Each named turn below is shown by a few rows before and after it. Which turns, in which order, take the first row of each later pair to the second? The first pair is answered.
z_581 (before -> after):
+1.92 -0.85 +0.35 +0.43 +1.46 +0.35 -1.49 +0.01 -0.28 +0.76 -0.04 +1.69 +0.37 +0.42  ->  +0.78 -0.31 -0.16 +0.48 +0.57 -0.37 -2.58 -0.74 +0.32 +1.05 +0.20 +0.50 +0.62 -0.05
+0.69 +0.39 +2.18 -1.24 -1.66 +0.01 +2.37 -0.23 -0.67 +2.03 -0.13 +1.04 -1.55 -0.29  ->  +2.79 -2.69 -0.06 -1.28 +0.35 +1.26 +0.87 +0.41 -0.20 +1.04 -1.86 +0.02 -1.13 -0.93
-0.13 -5.04 -1.84 -2.81 +2.74 +1.83 -4.78 -0.33 +0.89 +0.79 -0.55 -0.16 -0.02 -0.03  ->  -3.66 -0.09 -0.45 -3.01 -0.48 -0.77 -5.09 -2.09 +0.72 +2.50 +2.03 +0.32 +0.07 +0.90
z_186 (before -> after):
-3.93 +3.74 +2.19 +1.30 -1.28 -2.71 -0.05 -1.66 +2.49 +1.33 +3.47 -1.11 +0.68 +1.53  ->  -4.63 +2.88 -1.51 +0.48 +1.26 -1.81 +1.78 +0.48 +2.37 -1.63 +3.51 -2.07 +1.56 +0.10
-2.60 -2.80 -2.88 -0.60 +2.32 -1.77 -4.58 -1.72 -0.15 -0.36 +0.79 +0.38 +2.22 -1.03  ->  -0.32 -3.54 -3.64 -0.02 +2.50 -0.70 -5.04 -1.46 +0.36 -0.78 -0.59 -0.80 +2.55 -0.73
-3.43 -1.13 -2.49 -2.73 +1.17 -3.08 -3.30 -2.45 -0.89 +1.56 +2.07 +2.63 +1.95 -2.41  ->  -1.83 -2.74 -5.04 -2.48 +2.72 -1.52 -2.54 -0.26 -0.29 -1.05 +0.31 +0.70 +2.24 -3.50
-3.60 -0.76 -0.52 -1.84 +4.66 -0.57 +2.57 +1.31 -3.39 -1.65 +2.25 +2.71 +1.32 -1.65  ->  +1.15 -3.03 -2.82 -0.53 +5.07 +1.59 +1.62 +3.08 -1.60 -3.32 -1.05 -0.07 +0.95 -1.41
z_865 (before -> after):
-2.82 -1.12 -2.53 +1.74 -0.61 -2.13 +0.18 -1.80 +0.19 -0.40 +0.83 +0.23 +0.48 +0.29  ->  -2.37 -1.60 -1.47 +2.09 -0.88 -1.98 +0.46 -2.34 -0.57 -0.13 +0.80 +0.85 +0.39 +0.18
+2.86 +0.29 -2.64 +1.05 -1.41 +0.98 -0.19 +2.25 +3.01 -1.13 -2.89 -3.60 -0.19 -0.82  ->  -0.19 -0.75 -3.72 -0.14 +1.39 +0.89 +3.46 +3.44 +0.30 -3.01 +0.00 -1.01 +0.19 -2.11
-0.26 -2.28 -5.23 -0.89 +5.05 +2.42 +2.33 +2.92 +1.66 -3.89 -1.86 -2.66 +1.12 -1.63  ->  -0.76 -4.97 -0.59 -1.61 +6.91 +2.67 +3.97 +1.38 -2.27 -1.22 -0.04 +3.10 -0.21 -0.69
z_682 (before -> after):
-0.42 -2.52 -3.47 -0.65 +1.62 +2.99 +4.71 +3.49 -3.17 -2.17 +0.69 +1.42 -0.48 +0.15  ->  -3.15 -1.31 -3.03 -1.33 +1.57 +1.02 +4.37 +2.07 -3.29 -1.42 +2.66 +2.14 +0.05 +0.09
-1.40 -0.48 +2.01 +1.33 +0.32 +0.31 +3.45 +0.65 -1.02 -2.36 +0.88 +1.02 -0.43 +1.08  ->  -2.63 -0.85 +2.30 +0.97 +0.85 -0.10 +2.07 -0.20 -1.80 -1.45 +1.44 +1.68 -0.02 +1.06
-0.46 +1.09 +0.81 -0.55 -0.78 -0.96 -1.37 -1.13 -0.27 +0.94 -0.73 -0.49 +0.50 +0.89  ->  +0.75 -0.34 +0.56 +0.12 -0.43 -0.74 -1.52 -0.87 -0.12 +0.97 -1.10 -0.49 +0.35 +1.12

Each pair is 2 to 3 turns apart.
+0.39 +0.77 -4.87 -0.59 +2.41 -1.01 +0.99 +1.70 +0.48 -2.39 -1.69 -1.02 +0.29 -1.08  ->  +4.04 -0.52 +0.28 +1.02 -0.18 -0.67 -2.64 -1.28 +0.47 +2.05 -3.37 +0.24 -1.04 +1.10
z_865, z_865, z_865
-3.68 +2.72 -5.17 -0.91 -3.11 -2.00 -3.66 -2.28 +0.79 -1.75 -1.03 +0.53 +2.68 -1.20  ->  -2.89 -3.08 -3.37 -1.34 +2.54 +0.31 +0.09 -1.55 -3.48 -1.99 +0.11 +6.18 +1.15 -1.77
z_865, z_186, z_865
-0.34 +2.70 -2.79 -0.34 -1.52 -1.15 +2.13 +0.75 +2.56 -2.11 -0.29 -0.31 +1.66 +0.65  ->  +0.26 -1.11 -2.65 -0.92 +1.80 -0.06 +3.43 +1.27 +0.24 -2.72 +0.15 +2.07 +1.14 -0.28
z_865, z_581
+0.45 -3.10 -2.89 +1.12 +2.64 -0.17 -1.59 +0.87 +2.15 -0.82 -2.99 -2.09 -0.51 -2.23  ->  -5.13 +1.62 -1.66 +0.03 +0.36 -3.25 -0.47 -0.34 +1.58 +0.65 +1.14 -0.27 -0.35 -2.19
z_581, z_865
-2.76 -0.47 -4.60 -1.46 +2.32 -1.79 -4.59 -0.40 +1.51 -0.98 -0.43 -3.45 +1.80 -3.29  ->  -5.59 +0.03 -0.59 -2.83 +3.09 -3.14 -0.23 -0.75 -2.49 +0.61 +3.26 +2.49 +0.81 -2.47
z_865, z_581
-1.65 +3.25 +0.05 +1.41 -2.51 -2.03 +0.17 +0.85 +0.27 +1.21 +0.85 +0.06 +0.65 -0.09  ->  +1.53 +0.11 -1.18 +1.62 -0.33 +0.12 +3.38 +3.32 -0.37 -1.13 -0.24 +0.12 +0.12 -0.64
z_186, z_581, z_186
-1.71 -4.37 -3.99 +0.01 +5.59 +2.13 +0.88 +1.31 -0.17 -3.83 +0.06 -0.91 +0.52 -2.12  ->  -6.82 -0.90 -0.46 -0.87 +3.64 -1.43 -1.05 -2.27 -1.64 -0.21 +3.84 +2.28 +0.77 -1.23
z_581, z_865
-1.45 +3.03 -4.14 +0.15 -0.87 -1.09 -1.72 +0.70 +0.96 -1.47 -1.98 -2.12 +1.54 -2.53  ->  -1.91 +4.13 -1.19 +0.57 -2.75 -2.27 -3.10 -1.12 +0.58 +1.48 -1.46 -0.98 +1.14 -1.15
z_186, z_186, z_186
-4.11 +2.46 -2.01 -0.26 -1.65 -3.33 -2.65 +0.90 +3.07 +1.33 -0.18 -1.80 +0.00 -0.16  ->  -4.48 -1.52 -3.04 -1.39 +3.09 -1.98 +0.69 +2.66 -0.14 -0.55 +0.86 +0.40 +0.28 -1.39
z_865, z_865, z_186
+2.24 +3.18 +1.39 +0.86 -2.90 +0.90 +2.61 +0.62 +0.86 +0.13 -0.55 -1.22 -1.41 +2.15  ->  +2.32 +2.05 -1.58 +1.45 -2.24 +1.05 -0.35 +0.54 +2.32 -0.64 -2.18 -3.53 -0.38 +0.99
z_581, z_581
+1.61 +1.94 +2.83 +0.59 -2.58 +0.15 +1.44 +0.38 +0.76 +1.36 -0.74 +0.27 -0.84 +1.56  ->  +2.38 +1.64 +0.67 +0.85 -2.10 +1.24 +2.45 +2.14 +1.49 -0.40 -1.50 -1.26 -0.44 +1.11
z_865, z_581
+5.14 -1.81 -0.81 -1.52 +1.55 +3.04 -0.16 +1.72 -2.56 -1.26 -2.55 +0.49 +3.02 -0.37  ->  +2.91 +0.62 -3.27 -1.54 +1.10 +2.54 +0.78 +2.74 -1.21 -2.98 -1.69 -1.13 +3.69 -1.20
z_186, z_865, z_865
+5.34 -5.21 -0.22 +1.02 +2.21 +1.63 -4.45 -0.91 +0.82 -0.11 -4.89 -2.15 -0.42 -0.30  ->  +5.34 -2.38 +1.02 +2.08 -0.97 +0.70 -5.56 -1.86 +1.86 +1.63 -4.73 -2.81 -1.05 +1.01
z_865, z_186
